Each row has a name. Each piece below is followed by the name of the row it came from, unless a question asks for something else. Each question is about the rows just above it. Places in a row count from 0.

Columns, left to right: K R Z F E W
Q_698: [ 91 174 123 107 166 121]
Q_619: [136 149 126 106 140 160]
Q_89: [ 81 167 132 156 154 112]
Q_959: [167 132 111  81 156 154]
Q_267: [101 184 115 106 164 132]
Q_787: [135 129 151  86 155 174]
Q_187: [162  99  78 174 144  74]
Q_396: [ 78 167 142 128 162 126]
Q_419: [167 132 111  81 156 158]
[ 81 167 101 135 162  78] is in which column, read top down? : K
[174 149 167 132 184] is in which column, read top down? : R
Which column holds [126 132 111 115 151  78 142] top down? : Z
Which row holds these entries in another order? [154 156  81 111 132 167] : Q_959

Columns, left to right: L Q D A V B M G P
Q_512: [126 140 109 159  94  65 158 118 154]
Q_510: [209 227 107 226 147  72 163 190 146]
Q_334: [146 141 118 191 201 107  51  76  38]
[159 226] is in which column, read top down? : A
Which column holds [109 107] top down? : D

Columns, left to right: C X T U
Q_805: [175 232 131 128]
Q_23: [235 131 128 171]
Q_28: [231 175 131 128]
Q_294: [161 181 163 160]
Q_862: [134 152 167 213]
Q_958: [143 142 165 215]
Q_195: [165 178 163 160]
Q_987: [208 193 135 129]
Q_157: [235 171 130 128]
Which column holds this, read top down? [167 165 163 135] : T
Which column holds this, read top down? [208 235] : C
Which row holds these entries in another order? [128 130 171 235] : Q_157
[128 231 175 131] is which row reordered? : Q_28
One entry of Q_958 was changed: [143 142 165 216]. Where, and from what? : 3, [215]
Changed Q_805: [176 232 131 128]. Place and old value: : 0, [175]
Put [171 131 128 235] back in order: which row is it? : Q_23

Columns, left to right: dasin Doka fot Papo Bavek bil
Q_522: [ 89  63 202  83 202  87]
Q_938: [198 185 111 191  96 204]
Q_814: [ 97 119 192 116  91 210]
Q_176: [ 68  81  51 160  64 133]
Q_743: [142 187 114  49  64 192]
Q_135: [137  50 107 153 105 144]
Q_286: [ 87 172 100 193 113  90]
Q_450: [193 113 172 100  90  88]
Q_635: [204 111 192 198  96 185]
Q_780: [ 87 172 100 193 113 128]
Q_983: [ 91 210  98 116 119 192]
One entry of Q_135 was changed: [137  50 108 153 105 144]. Where, and from what? : 2, [107]
[119  81 187  50 172 113 111 172] is in which column, read top down? : Doka
Put [204 198 185 111 191  96] back in order: which row is it? : Q_938
One entry of Q_450 was changed: [193 113 171 100  90  88]. Where, and from what? : 2, [172]
Put [210  91 116 192 119  97] back in order: which row is it? : Q_814
[ 87  90 100 113 172 193] is which row reordered? : Q_286

Columns, left to right: S H N J
Q_370: [199 195 219 114]
Q_623: [149 188 125  84]
Q_105: [206 197 227 107]
Q_205: [149 186 125  84]
Which column holds [188 197 186] top down? : H
[ 84 107] is in which column, read top down? : J
[107  84] is in which column, read top down? : J
Changed Q_623: [149 188 125  83]. Place and old value: : 3, [84]

Columns, left to right: Rodek nup Sipog Para siged paf buka
Q_504: [190  43 126 123 200 178 134]
Q_129: [117 136 144 105 119 137 131]
Q_951: [174 155 137 127  88 190 154]
Q_723: [144 137 105 120 117 131 136]
Q_644: [130 130 123 125 126 130 129]
Where does [190  43 126 122 200 178 134] differ from Q_504, and what was there? : 3, [123]
Which row holds these entries in another order? [130 130 129 126 130 125 123] : Q_644
Which row holds these entries in another order? [105 117 120 131 136 137 144] : Q_723
One entry of Q_129 was changed: [118 136 144 105 119 137 131]. Where, and from what? : 0, [117]
Which column holds this, read top down? [144 137 105 123] : Sipog
Changed Q_504: [190  42 126 123 200 178 134]. Place and old value: : 1, [43]
[174 144] is in which column, read top down? : Rodek

Columns, left to right: zom sori ziroz mulip ker Difes
Q_624: [198 135  66 161 177  61]
Q_520: [198 135  66  55 177  61]
Q_174: [136 172  53  82 178 175]
Q_453: [164  43 181 131 113 212]
Changed Q_520: [198 135  66  54 177  61]. Place and old value: : 3, [55]
Which column holds [66 66 53] top down? : ziroz

Columns, left to right: Mipe sor kigat Femol Nog
Q_342: [119  97 144 136 135]
Q_582: [ 91 104 135 136 124]
Q_570: [ 82 116 118 123 121]
Q_671: [ 45  79 154 235 135]
Q_120: [224  27 152 210  89]
Q_285: [ 46 154  79 235 135]
[ 45  79 135 154 235] is which row reordered? : Q_671
Where does [ 91 104 135 136 123] differ from Q_582, and what was there? : 4, [124]
Which column holds this, read top down? [136 123 235 210 235] : Femol
Changed Q_582: [ 92 104 135 136 124]. Place and old value: : 0, [91]

Columns, left to right: muvor pogar kinet babi nibu bigut pili
Q_952: [129 179  65  89 180 175  81]
Q_667: [106 152 148 176  57 156 224]
Q_551: [ 29  83 198  48 107 220  95]
Q_539: [182  94  32 149  86  53 197]
Q_658: [ 86  53 198  94 182 149  32]
Q_801: [ 86  53 194  94 182 208  87]
[ 32  53  86  94 149 182 198] is which row reordered? : Q_658
Which column holds this, read top down? [86 86] : muvor
Which column holds this, read top down? [129 106  29] : muvor
Changed Q_658: [ 86  53 197  94 182 149  32]. Place and old value: : 2, [198]

Columns, left to right: dosal kagu gusu Rola
Q_452: [154  81 175  93]
Q_410: [154  81 156  75]
Q_112: [105 172 135 170]
Q_828: [108 151  54 126]
Q_980: [123 119 145 130]
Q_209: [123 119 113 183]
Q_33: [152 108  91  78]
Q_222: [ 87 223  90 181]
Q_260: [113 119 123 184]
Q_514: [ 72 227  87 185]
Q_76: [ 54 127 108 151]
Q_379: [126 116 175 156]
Which row holds these entries in another order? [ 54 126 108 151] : Q_828
One entry of Q_980 was changed: [123 119 145 131]. Where, and from what? : 3, [130]
Changed Q_222: [ 87 223  89 181]. Place and old value: : 2, [90]
Put [113 183 123 119] back in order: which row is it? : Q_209
Which column holds [ 87 113] top down? : dosal

Columns, left to right: mivud Nefir mas loviz tak fuv
Q_871: [126 136 171 107 121 134]
Q_309: [129 133 182 109  74 182]
Q_241: [121 107 126 134 172 136]
Q_771: [141 101 146 130  47 159]
Q_531: [120  56 118 117 151  53]
Q_960: [100 133  82 160 104 160]
Q_237: [138  93 159 129 137  41]
Q_175: [114 148 124 131 196 137]
Q_943: [159  93 129 139  41 137]
Q_249: [ 98 113  74 151 184 107]
Q_367: [140  98 172 113  59 160]
One entry of Q_943 was changed: [159  93 129 139  41 136]. Where, and from what? : 5, [137]
Which column holds this, read top down? [ 98 140] : mivud
Put [107 121 126 134 136 172] back in order: which row is it? : Q_241
[ 82 159] is in which column, read top down? : mas
Changed Q_943: [159  93 129 139  42 137]. Place and old value: : 4, [41]
[137 159  93 129 139  41] is which row reordered? : Q_943
One entry of Q_771 was changed: [141 100 146 130  47 159]. Where, and from what? : 1, [101]

Columns, left to right: Dat Nupor kobu zos Pav
Q_142: [224  79 116 192 197]
Q_631: [223 114  93 195  79]
Q_543: [224  79  93 114 195]
Which row holds these entries in another order? [ 93 195 114  79 224] : Q_543
[93 93] is in which column, read top down? : kobu
[ 79 114] is in which column, read top down? : Nupor

Columns, left to right: pigo Legor Bif Bok tek Deku lobop dudab zub
Q_153: [135 116 126 172 148 146 130  95 219]
Q_458: [135 126 116 130 146 148  95 171 219]
Q_819: [139 163 104 155 172 107  82 157 189]
Which column holds this, read top down? [219 189] : zub
Put [219 135 126 116 130 146 148  95 171] back in order: which row is it? : Q_458
Which column holds this, read top down? [116 104] : Bif
One entry of Q_153 was changed: [135 116 126 172 148 146 130  96 219]. Where, and from what? : 7, [95]
Where does [135 126 116 130 146 148  96 171 219] differ from Q_458, and what was there? : 6, [95]
Which column holds this, read top down? [ 95 171] : dudab

Columns, left to right: tupir zulo Pokof sibi laran
Q_764: [ 39 131 207  67 107]
Q_85: [122 179 180  96 139]
Q_915: [ 41 155 174  60 111]
Q_678: [148 129  67 198  73]
Q_77: [124 116 131 132 122]
Q_791: [122 109 180  96 139]
Q_253: [120 106 132 153  95]
Changed Q_77: [124 116 130 132 122]. Place and old value: : 2, [131]
One entry of Q_791 was changed: [122 110 180  96 139]. Where, and from what? : 1, [109]
Where does [120 106 132 153  94] differ from Q_253, and what was there? : 4, [95]
Which row holds these entries in another order? [132 153  95 120 106] : Q_253
[ 96  60 198 132  96] is in which column, read top down? : sibi
Changed Q_678: [148 129  67 197  73]. Place and old value: : 3, [198]
Changed Q_253: [120 106 132 154  95]. Place and old value: : 3, [153]

Columns, left to right: fipil kapo tuf sifus bedet zor gipu Vilib mubeg
Q_116: [133 110  18 207 190 174 152  77 100]
Q_716: [193  89  92  81 175  96  81 147  99]
Q_784: [196  22 120 189  82 135 176 117 152]
Q_618: [135 120  22 196 176 188 152  82 117]
Which row holds these entries in another order? [152 133 174 190 100  77 110  18 207] : Q_116
Where does [196  22 120 189  82 135 176 117 151] differ from Q_784, and what was there? : 8, [152]
Where does [193  89  91  81 175  96  81 147  99] differ from Q_716, and what was there? : 2, [92]
Changed Q_784: [197  22 120 189  82 135 176 117 152]. Place and old value: : 0, [196]
[117  82 152 188 176 196  22 120 135] is which row reordered? : Q_618

Columns, left to right: tupi Zuf bikap mupe Fidin Suna vufof pem
Q_565: [ 98  59 148 188  57  86 192 147]
Q_94: [ 87 111 222  33 124  97 125 133]
Q_808: [ 53 140 177 158  78 152 186 170]
Q_978: [172 167 134 164  49 198  96  52]
Where does [172 167 134 164  48 198  96  52] differ from Q_978, and what was there? : 4, [49]
Which column holds this, read top down? [222 177] : bikap

Columns, left to right: Nedu Ziga soko Ralum subo Begek Nek gulu pasof vavug
Q_177: [ 48  97  41 104 209  24  37 137 128 122]
Q_461: [233 113 144 138 111 142 125 162 180 125]
Q_353: [125 142 111 113 161 138 144 125 180 233]
Which column holds this, read top down? [ 37 125] : Nek
[180 233 125 142 111 113 161 138 144 125] is which row reordered? : Q_353
Changed Q_353: [125 142 111 112 161 138 144 125 180 233]. Place and old value: : 3, [113]
One entry of Q_461 was changed: [233 113 144 138 111 142 125 162 180 124]. Where, and from what? : 9, [125]

Columns, left to right: Zaf fif Kam Vidob biv lipe sel nozev
Q_202: [147 209  95  64 134 138 186 128]
Q_276: [160  39 126  57 146 108  39 131]
Q_64: [143  70 140  38 181  81  90  93]
Q_320: [ 92 101 147 173 107 180 104  61]
Q_100: [ 58 163 133 142 111 165 128  84]
Q_931: [ 92 101  56 173 107 180 104  61]
Q_537: [143  70 140  38 181  76  32 117]
Where does [ 92 101 147 173 108 180 104  61] differ from Q_320, and what was there? : 4, [107]
Which column holds this, read top down? [64 57] : Vidob
Which column holds [ 57  38 173 142 173] top down? : Vidob
Where does [143  70 140  37 181  76  32 117] differ from Q_537, and what was there? : 3, [38]
Which column holds this, read top down? [128 131  93  61  84] : nozev
[ 38 173 142] is in which column, read top down? : Vidob

Columns, left to right: kabu Bupep Rok Zikit
Q_232: [135  94  56  86]
Q_254: [127 134 167 149]
Q_695: [208 114  23 139]
Q_889: [156 128  30  66]
Q_235: [135 134  56 153]
Q_719: [135 134  56  86]
Which column holds this, read top down? [149 139  66 153  86] : Zikit
One entry of Q_889 was changed: [156 128  30  67]. Where, and from what? : 3, [66]
Changed Q_889: [155 128  30  66]. Place and old value: : 0, [156]
Which row holds these entries in another order? [ 56  86 134 135] : Q_719
Which column holds this, read top down? [127 208 156] : kabu

Columns, left to right: moro kene Zemu rofu gigu fabal bufem Ped vil lupam
Q_946: [176  52 143 141 120 163 139 144 130 147]
Q_949: [143  52 163 176 141 139 130 120 148 144]
Q_319: [125 231 136 118 155 179 137 154 126 173]
Where does [176  52 143 142 120 163 139 144 130 147] differ from Q_946, and what was there? : 3, [141]
Which column holds this, read top down? [139 179] : fabal
Where does [143  51 163 176 141 139 130 120 148 144] differ from Q_949, and what was there? : 1, [52]
Which row holds these entries in another order? [141 163 130 176 144 139 143  52 148 120] : Q_949
[120 148 144 143  52 163 176 141 139 130] is which row reordered? : Q_949
Put [ 52 143 141 120 163 139 144 130 147 176] back in order: which row is it? : Q_946
One entry of Q_949 was changed: [143  52 163 176 141 139 130 120 148 145]. Where, and from what? : 9, [144]

Columns, left to right: sovik zubun zad kurup sig Mer Dizi
Q_555: [160 136 167  84 175 137 145]
Q_601: [116 151  93 135 129 103 200]
Q_125: [184 118 159 103 187 143 155]
Q_190: [168 123 170  86 197 143 159]
Q_349: [170 131 168  88 185 137 143]
Q_466: [130 144  78 149 147 100 185]
Q_352: [199 127 165 108 209 137 168]
Q_892: [195 125 162  97 199 147 153]
Q_252: [199 102 157 160 147 136  71]
Q_464: [150 138  91 167 145  96 178]
Q_436: [175 104  97 204 116 103 107]
Q_652: [184 170 131  88 143 137 168]
Put [129 103 200 116 151  93 135] back in order: which row is it? : Q_601
Which row holds these entries in another order? [131 143  88 168 170 185 137] : Q_349

Columns, left to right: Limen zimi mez rafun Peti Zibed laku
Q_184: [141 113 110 101  86 116  68]
Q_400: [131 137 162  89  93 116  59]
Q_275: [128 134 145 130 131 116  93]
Q_971: [139 125 141  92  83 116  26]
Q_346: [123 136 146 111 122 116 144]
Q_272: [136 130 156  51  55 116  58]
Q_722: [135 118 109 135 124 116 102]
Q_604: [134 136 166  74  77 116  37]
Which column holds this, read top down? [ 86  93 131] : Peti
Where does [134 136 166  74  77 116  36] differ from Q_604, and what was there? : 6, [37]
Changed Q_346: [123 136 146 111 122 117 144]. Place and old value: : 5, [116]

Columns, left to right: goko gasup dori keve
Q_270: [181 137 233  77]
Q_475: [52 64 79 51]
Q_841: [78 51 52 64]
Which column holds [64 51] top down? : gasup
Changed Q_841: [78 51 52 63]. Place and old value: : 3, [64]
Which row holds these entries in another order? [64 79 51 52] : Q_475
Which row holds these entries in another order? [64 52 51 78] : Q_841

Columns, left to right: tifi puva bebi sos bisum Mafa Kunod teba
Q_505: [128 203 164 128  55 111 185 128]
Q_647: [ 58 118 191 178  96  59 117 191]
Q_502: [128 226 134  25 199 178  19 160]
Q_382: [152 128 214 204 167 117  69  43]
Q_7: [166 126  86  77 103 145 128 173]
Q_574: [199 226  19 160 133 128 178  25]
Q_853: [124 198  75 100 203  97  76 198]
Q_454: [144 195 106  62 154 193  96  65]
Q_308: [128 166 174 172 157 133 106  88]
Q_357: [ 63 164 151  66 175 137  70 183]
Q_895: [ 99  50 155 207 104  46 148 209]
Changed Q_502: [128 226 134  25 200 178  19 160]. Place and old value: : 4, [199]
Put [ 65  96 193 154  62 106 195 144] back in order: which row is it? : Q_454
Which column holds [193 133 137  46] top down? : Mafa
[199 178  19 160 128 226 134  25] is which row reordered? : Q_502
[118 226 128 126 226] is in which column, read top down? : puva

Columns, left to right: nunu vut nuvo tivop vud godu fozi rusam
Q_355: [ 70 162 176 119  99 166 116  61]
Q_435: [ 70 162 102 119  99 166 116  61]
Q_221: [ 70 162 176 119  99 190 116  61]
Where does [ 69 162 102 119  99 166 116  61] differ from Q_435, and what was there? : 0, [70]
[ 70 162 176 119  99 166 116  61] is in which row? : Q_355
Which column holds this, read top down? [176 102] : nuvo
Which row holds these entries in another order? [116  61  70 162 102 119  99 166] : Q_435
Which row holds [ 70 162 176 119  99 190 116  61]? : Q_221

Columns, left to right: vazo ropif loku ros mup nedup gabok rabi guve
Q_91: [ 36 138 120 116 172  55 107 170 152]
Q_693: [ 46 150 120 119 169  64 107 160 152]
Q_927: [108 122 126 107 125 122 118 115 140]
Q_149: [ 46 150 120 119 169  64 111 160 152]
Which column holds this, read top down? [170 160 115] : rabi
[107 138 120  55 172  36 152 116 170] is which row reordered? : Q_91
Which column holds this, read top down? [ 64 122  64] : nedup
Put [138 172 170 152 116 120  55  36 107] back in order: which row is it? : Q_91
Changed Q_91: [ 37 138 120 116 172  55 107 170 152]. Place and old value: : 0, [36]
Which column holds [150 122 150] top down? : ropif
One entry of Q_149 was changed: [ 46 150 120 119 169  64 111 160 151]. Where, and from what? : 8, [152]

